Turns, then the turns between two rows, first turn first; the first pair answered
turn j458:
[ 15   7 -35  20 -15  -8 -27  15 -15 -13   4 -32  -3] => [ 39 -15 -34  12  -5 -11 -23  -6  16 -19   8  -9   7]
[  3  21  -1   6 -10  -4   6 -12 -30  26   5 -13 -12] => [ 30  -2  -3  -3  -3 -12  12 -28  -6  18   8   7  -1]
[ -4   5  14 -11  20  -2   0 -18   7  13   9  -2   6] => [-14  13  13  -6  19   1   0 -13   1  14   9  -6   2]
turn j526:
[-11  10  13  -5  32  10   4   0   3  14   9 -13  -2] => [-13   9   2  12  20  18   6  22   9  -1   1 -16  -6]
[-10   7   4   2   4   5  -3   0   3   3   0   2  -5] => [-1  5 -3  8 -3  5 -2  5  6 -1 -3 -4 -4]
[-10 -19  19 -19 -13 -16  -4  -3 -29 -20  21  27  -4] => [ -3 -23   5   0 -27  -7  -2  18 -21 -36   8  18  -3]
[-17  17  -4  26  -5  15   1  21   0  -1 -12 -29  -1] => [ 26  16 -16  13   3   1   4  -4   2  11 -10 -35  14]
turn j224:
[-16   4   2  -8 -16 -15  -3   9 -47   3   4  -4  -3] => [ 13  -1 -12  -6 -21 -24   0   6 -43  -3   3  -3   4]
[ 13  -8  -5  11   3  11   0   3  34  -8 -10   3   4] => [-11   5   5  11  13  20  -2   1  30   2  -9  -5  -1]
[ 47  -5 -31  24 -15   2   5  13  16 -10 -13 -25  10] => [-48  26  10  17   4  29  -4  20  -3   9  -5 -25 -13]
turn j901:
[  6 -14 -13  -5  17 -15  -3 -12   1  -3  18  -8 -23] => [  6  -9 -20   9  14  -7  -2  -2  10  -7  11 -16 -23]
[ 11  15  -5  -2   1 -12   7  -4 -19  18  -5 -23   3] => [  8  11  -9   4  -9 -12   7  10 -23   6  -8 -21  -1]
[ 26   2   4  -4   3  -3  12 -22  29   5  22   3   5] => [ 23   0 -10  18 -16   5  14  10  28 -14  10  -2  -3]
[ -5   6 -12   0  -5   4   3   8  -5  -2  -2 -12  -3] => [ -3   1  -4 -12  -4  -7   3  -2 -15   0   7  -1  -1]
Then:
Between the rows of a pair lie two turns.
[ 31   9 -20  10 -15  -2   4  -3  15   6  -9 -29 -10] => [ 28 -21  -9   0 -29 -18   6   5   3 -21  -1  10 -11]
j458 then j901
[-11 -10   1  -7  -8  -9   1   6 -10 -12  -2  19  -5] => [  6  13 -17   7  -2   0   1   4  -3   8 -14 -19   0]
j526 then j224
[-51 -12  20 -23   5   7  -1  13   7  -4  18  31 -12] => [ 49 -22 -30 -21  -3 -18   7  -9  28  -1   7   5  15]
j526 then j526
[-14  16   7  -1  30  35 -15 -19  26  17   7 -11  -3] => [ -9 -24   4   8   2  29 -12  10  31 -25   6  27  -7]
j526 then j224
[ 24   0 -31  32  -4  14   3  -5  20 -10 -19 -15   5] => [ 28   0 -10  -1  20   0   2 -44  16  15  -2  -6  14]
j901 then j901
[ 56 -15  -7 -19  -2  -9  -5   1  37 -20 -12  20   7] => [ 41  13   7 -37  23  -7  -8 -29  30  19  -6  -2   9]
j526 then j224
[-12   0  -7   6 -23   0 -14  26 -16 -14 -10  -6 -10] => [  4   3   5 -27  -1 -17 -16 -18 -22  14   6  -4   2]
j526 then j526
[-12  -6  -8   3 -18  -4  -2  15 -22  -7  -3 -10   7] => [  9  -1  -8 -10   0  -9   0 -16  -9  14   0 -21  17]
j526 then j901
[ 39  -9 -35 -11  11  -7   0 -40  20   8   1   7  23] => [  7  -8 -41  30   0  29   0   7  43 -17 -16   2   6]
j901 then j458
[-34  -7  -5  35 -17   9  -8  36   0 -28  -8  11  -4] => [ 12  -5   8 -22  20 -28  -8 -40  -8  19  19  11  21]
j526 then j526
[-5  2  2 11  9  9 -6  5  5 -2  1 -5 -3] => [-6 -4  1  8  1  5 -6 12 -3 -7 -1  2 -4]
j224 then j458
[ -1 -14 -19  17  -6  12 -17  20  20   0  -6  -7 -17] => [-17 -26   4 -11   1   1 -20   3   6   2  12  23 -18]
j901 then j458
[-23 -14  18  -2   8  -1   5   1   2 -13   2  30  -5] => [ -9  -5  -2  22  10  15   9   7  26 -11 -13   3  -5]
j901 then j526
[ 19  -2 -13   3 -14 -11  -5  -9 -17   9  -1 -15  11] => [-10  11  -3  15  -4   8  -7  -5  -9  16  -6 -25   3]
j526 then j901
[-45  10  19 -10   6  20  -1   3  -1  24 -11  -8 -10] => [ 15 -15   7 -15  18  10   8 -27  36  17 -11   4   9]
j224 then j901
[ 30  -8  -4   2   9  17  -2 -13  57  -8  -8  -7   4] => [  5  30 -17   7 -17   8 -13  17  -7   9 -12 -50  -9]
j458 then j458
